In the rows, zero is written as 128.
One turn moves each row of this set onto another row. After a few examples, where does it send each row asked below?
J330: [ 87 164 132 120  75 111 132 119 131 113 124 149  90 131 150 149 133]
J653: [ 97 146 103 124 108 158 161 138 175 108 118 130 120 127 141 131 125]
J703: [126 134 103 130  94 130 119  98 139 126 113 105 141 142 108 108 155]
J239: [133 134 109 129  96 130 124  96 136 125 117 105 141 137 104 109 150]
J222: [131 128  92 135 116  77 114 104 112 105 130 149 125 143 140 131 117]
J140: [134 144  93 141 101  92 108 109 112 104 117 139 116 155 157 134 132]
J273: [ 78 143 122 112  90  85 141 118 143 122 137 156 107 114 134 141 114]
J989: [ 95 162 144 112  85 101 139 117 130 113 133 155  96 117 135 148 120]
J964: [108 144 115 119 113 152 165 134 168 109 129 137 121 119 127 133 115]
J175: [114 101 109 130 124  95 166 143 143 117 140 115 104 144 114 157 144]
J700: [109 149 117 120 107 161 163 138 169 102 122 134 119 122 136 135 122]
J167: [118 125  97 128  95 123 121  98 141 129 118 105 144 135 111 105 149]
J890: [ 97 137 101 116 112 145 166 138 178 114 128 133 125 120 135 133 118]
J500: [121 131  79 140 110  83 111 108 118 109 124 142 125 150 151 128 125]
J523: [135 115 132 133 119 107 162 140 133 106 135 114  96 142 111 155 147]
J278: [106 110  99 138 112 101 157 146 142 113 129 101  96 155 134 160 156]
J651: [126 127 105 125  97 120 123  95 139 129 120 108 145 130 102 105 146]
J991: [143 140 104 138 109  88 114 106 103 100 125 147 123 147 143 129 123]
J446: [ 67 151 108 116  80  95 133 123 143 123 130 145  99 129 153 143 131]
J913: [129 123 120 137 109 119 157 144 130 106 125 104  90 150 130 159 160]

J964 -> J700
J278 -> J175
Now these:
J273 -> J989
J991 -> J140

One turn moves each row of this set onto another row. After a few examples, where does it send each row asked below?
J118: [153 137 102  97  96 149 126 150 142 149 104 145 164  98 126 155 153  93
 126  69 141 133 113  86 145 122]
J791: [150 133  96  95 102 149 129 144 149 150 107 146 167  97 127 151 162  88
 133  68 145 142 120  91 151 129]
J223: [145 112 137  98 101 149  95 131 124 112 117 121 130 112 124 130 157 134
 157 123 141 115 169 118 112 126]
J384: [145 126 111  82 107 160 123 148 150 150 103 133 171 117 125 178 162  88
 134  75 141 144 148  67 149 121]
J304: [148 128 129 107 107 177 122 154 144 142 101 121 144 113 111 177 157  92
  96  65 145 121 120  74 126 117]
J771: [142 123 159 101 106 147 119  92 169 130 145 128 147 134 153 163 148 125
  74  87 148  96 145 103 121 145]
J474: [147 129 100 105 110 156 139 140 155 152 113 144 159  98 117 147 170  87
 127  63 151 138 117  94 149 135]
J569: [124 153 158  64 141 130 118 131 144 131 148 128 113 110 134 133 173 133
 115 121 153 103 158  98 129 123]
J495: [142 118 116  95 121 169 137 140 162 147 114 129 162 117 114 170 180  82
 128  64 154 148 147  76 150 133]
J734: [104  95 125  76 138 171 113 112 178 131 112 155 121 128 142 128 151  96
  98 110 126 140 148  93 122 150]
J26: [109  97 119  63 130 163 103 119 172 134 106 161 132 127 153 132 142  97
 109 117 119 144 156  86 127 145]
J382: [151 127 156  90  93 137 105 103 159 132 134 132 153 134 163 171 132 131
  81  93 140  93 145  96 121 132]
J199: [141 110 134  99 107 149 101 123 129 111 121 124 132 112 124 129 168 130
 163 121 142 119 177 120 114 133]
J319: [124 153 157  59 138 124 113 136 142 134 146 130 119 111 141 136 168 134
 120 124 147 102 159  93 131 118]
J389: [124 153 157  58 141 126 115 134 142 133 148 129 119 111 135 134 172 132
 119 122 148 106 160  96 130 121]
J429: [113 102 130  79 122 169  99 127 163 129 100 152 120 124 146 137 129 105
  86 115 116 120 133  87 109 135]
J654: [108 100 130  86 133 175 108 118 172 128 107 151 113 126 139 131 144  97
  81 107 124 127 133  94 113 146]
J342: [152 138 107 109  99 153 128 152 142 146 103 140 156  96 122 154 153  95
 112  64 145 126 104  92 139 123]
J420: [142 109 140 113 111 156 103 121 130 107 123 118 118 113 115 127 169 132
 144 115 148 110 166 124 107 132]
J306: [142 119 145  75 103 132 117  92 172 137 145 140 168 135 167 163 154 120
 107  94 146 118 172  95 142 145]
J829: [149 133 108 113 107 158 138 144 151 148 111 137 151  99 115 148 163  90
 113  61 149 131 107  97 141 130]
J547: [139 109 136 102 113 153 106 120 134 108 125 120 126 113 117 126 172 127
 156 116 148 118 174 123 113 136]
J299: [152 132 121  88  98 164 114 158 140 144  94 128 160 114 122 182 146  93
 114  73 137 128 130  66 133 112]
J294: [140 115 152  89 113 141 130  85 179 135 149 134 157 134 156 160 162 118
  91  87 155 112 160 104 134 152]
J481: [112 102 122  64 120 161  94 127 163 133  98 158 131 128 154 140 129 102
 101 120 112 133 145  82 120 135]
J911: [149 127 148  73  91 132 107 104 159 140 132 139 168 135 172 173 137 129
 100 101 135 108 164  91 133 135]
J860: [124 153 159  64 138 131 116 135 141 131 148 125 114 110 133 134 167 136
 111 121 150  98 153  97 125 120]
J49: [125 153 161  60 136 129 113 137 141 132 146 128 118 110 137 135 166 137
 115 124 146 100 154  95 127 118]
J250: [141 121 126 110 122 179 139 139 160 141 113 121 146 114 105 169 174  83
 104  58 157 132 131  81 138 131]
J584: [144 113 142 106 102 153  98 129 125 108 116 119 120 112 118 130 159 135
 148 118 143 108 162 120 105 126]

J860 -> J389
J199 -> J584
Now these:
J250 -> J384
J771 -> J306
J654 -> J26
J342 -> J474

One turn moves each row of this set onto another row. After a few examples, where does it send each row asked below?
J57: [126 191  96 111 114 141 126 168 123 179 144 168 131  90 143 106 117 132
 132 164 104 132  95 120  93 111 128 120 106 161]
J100: [135 179 106 117 106 138 128 164 136 174 147 160 145  82 151 132 133 147
 127 142 101 145  87 117  96 109 137 131 102 160]
J378: [154 155  93 157 103 125 136 158  94 190 159 122 122  76 120 154 118 159
 169 119  95 123 120 141  96 122 125 109 136 157]
J723: [161 182  98 117 103 161 131 123 123 152 174 147 136  84 123 137 137 130
 140 144 104 164 133 133  72 159 115 117 117 148]
J749: [155 170  83 119 115 152 135 110 131 162 172 144 127  82 125 126 125 139
 157 151 105 160 133 141  79 166 111 113 132 150]
J472: [167 165  99 146  96 129 125 168  95 176 160 119 128  71 125 165 135 147
 153 112  94 128 116 137  90 119 119 105 126 154]
J75: [130 130 107 107 121 130 111 152 108 138 118 124 120 136 143 156 121 141
 160 150  64 104 124 164 103 113  65 148 139 138]
J385: [107 123 106 105 119 149 101 154 106 125 113 141 139 140 148 154 100 136
 150 160  68 117 125 148 103 127 105 154 138 162]
J151: [139 125  91 106 123 157 106 149 112 114 126 143 118 139 131 150 113 114
 160 167  69 121 118 162  83 125  83 146 149 141]
J29: [119 129 113 106 122 127 110 148 108 136 116 121 118 134 143 146 119 140
 160 151  67 106 129 161 101 118  66 141 138 141]
J938: [115 128 102 104 116 150 104 154 106 125 115 148 140 144 148 154 103 138
 150 162  68 118 120 151 107 123 100 160 134 156]
J827: [124 168  88 125 110 136 136 159 137 179 141 162 146  86 143 116 121 154
 141 156 101 137  82 117  99 115 139 122 118 164]
J807: [152 166  95 137 107 126 123 172  82 191 159 131 110  75 125 157 112 135
 162 119  93 110 125 143  97 114 133 113 125 166]
J958: [132 121  96 104 124 152 107 150 115 112 123 142 112 134 130 144 112 109
 159 164  70 122 115 159  80 123  87 139 150 147]
J395: [155 189  86 104 115 151 116 123 112 167 172 139 121  78 128 131 122 124
 145 151 106 141 152 139  84 166 109 109 126 151]

J723 -> J100
J29 -> J958
J151 -> J938
Now these:
J395 -> J57
J749 -> J827

